One turn moves each row of this set onto another row. After a few examples, where does it send each row asked below?
nopak: [ 10  20 -56 -30  45  22  -6   4 -13 -18  -3 -14]
mak: [ -9 -54 -51   8  -1  23 -11   6 -10 -27 -12 -11]
zamap: [-11 -56 -43  -1   1  24 -13  10  -2 -20 -23  -2]
Bod: [-10 -59 -46   2  -3  23 -14  -1 -16 -23 -11  -4]
Buzo: [  9  33 -26 -39  24 -30 -22 -26 -10  14 -10   2]
nopez: [-26 -24 -36 -37  13  -4  13   6 -35 -17  41 -30]
sep: [ -9  41 -29 -42  20 -19 -25 -11 -20  16 -18   1]
puvut: [-23 -10 -27  -1 -34 -23 -39 -17  -2  16 -27  -9]
Nesev: [ -4 -19  -5 -29  -8  19  26  31 -10 -22  11 -29]
bot: [ 18   7 -50 -24  49  10  14   5 -13 -18  -5 -13]
Rur: [ 12   3 -52 -24  51  16  -3   8  -5 -28  -2 -10]
tadaz: [  6  33 -36 -33  10 -40 -21 -25 -10  16 -19  -8]
Tega: [  1  -2 -54 -26  61  13  12  13 -19 -12  -9  -8]
siv: [-17 -23 -24 -13 -26 -22 -31 -24  -5  23 -31  11]
Tolu: [-37 -28  -2 -28 -22   4  16   8 -10 -12  12 -37]
supe: [ -2  36 -35 -40  23 -42 -15 -17 -14   8 -16  -7]
gined: [-12 -14 -23 -47 -16 -36  -8 -10 -41  14  32  -8]
nus: [  8   6 -57 -32  45  22   4   9  -8 -21  -4 -27]
moke: [ -1 -31 -17 -22 -41  -7   7  25 -38   6   9  -1]
Nini: [-17 -55 -50  11   5  10  -1   9   0 -13 -19 -19]
lifo: [-17 -50 -41   5  -1  33  -9   9 -10 -10 -19 -11]
Ser: [  4 -21 -42 -46   7 -14 -28 -21 -66   3  17 -15]
rere: [  0  11 -31 -39  -3 -22  14  13 -57   9  25 -11]
meru: [-12   7   3 -29 -39 -14  18  17 -31  16  -3 -19]
zison: [-15   1  -6 -57  18 -11  10  -5 -15 -13  32 -33]
kem: [  1  34 -21 -44  20 -28 -13 -22 -15  18 -24   3]
zoko: [-24 -21 -12 -18 -27 -26 -35 -31  -7   9 -24   7]
silu: [-25 -31 -21  -1 -24 -26 -21 -18  -5  16 -39   9]
Fepas: [-29 -28   3 -40  36   1 -10 -24 -24 -24  12 -31]
Lilo: [-33 -26 -20 -15 -32 -19 -37 -21 -10  12 -28   3]
muri: [-28 -21 -16  -3 -23 -30 -28 -16 -15  20 -29  11]
pama: [ 27 -10 -26 -29 -35 -18  -4  13 -53  -5 -27 -12]
paf: [ 24  -2 -50 -28  45  21  11   8 -18 -25 -10  -9]
gafun: [  6  36 -18 -48  22 -27 -13 -22 -13   5 -18   0]
Feli: [  0 -21  14 -20  -4  -4  13  11 -12 -32 -32 -31]
vita: [-19 -50 -43  -1  13  34  -8   8  -9 -16 -20   0]

lifo goes to muri
meru goes to rere
Now find these:
tadaz goes to nopak
Ser goes to Fepas
puvut goes to sep
moke goes to gined
gafun goes to paf
Lilo goes to kem
Buzo goes to Rur

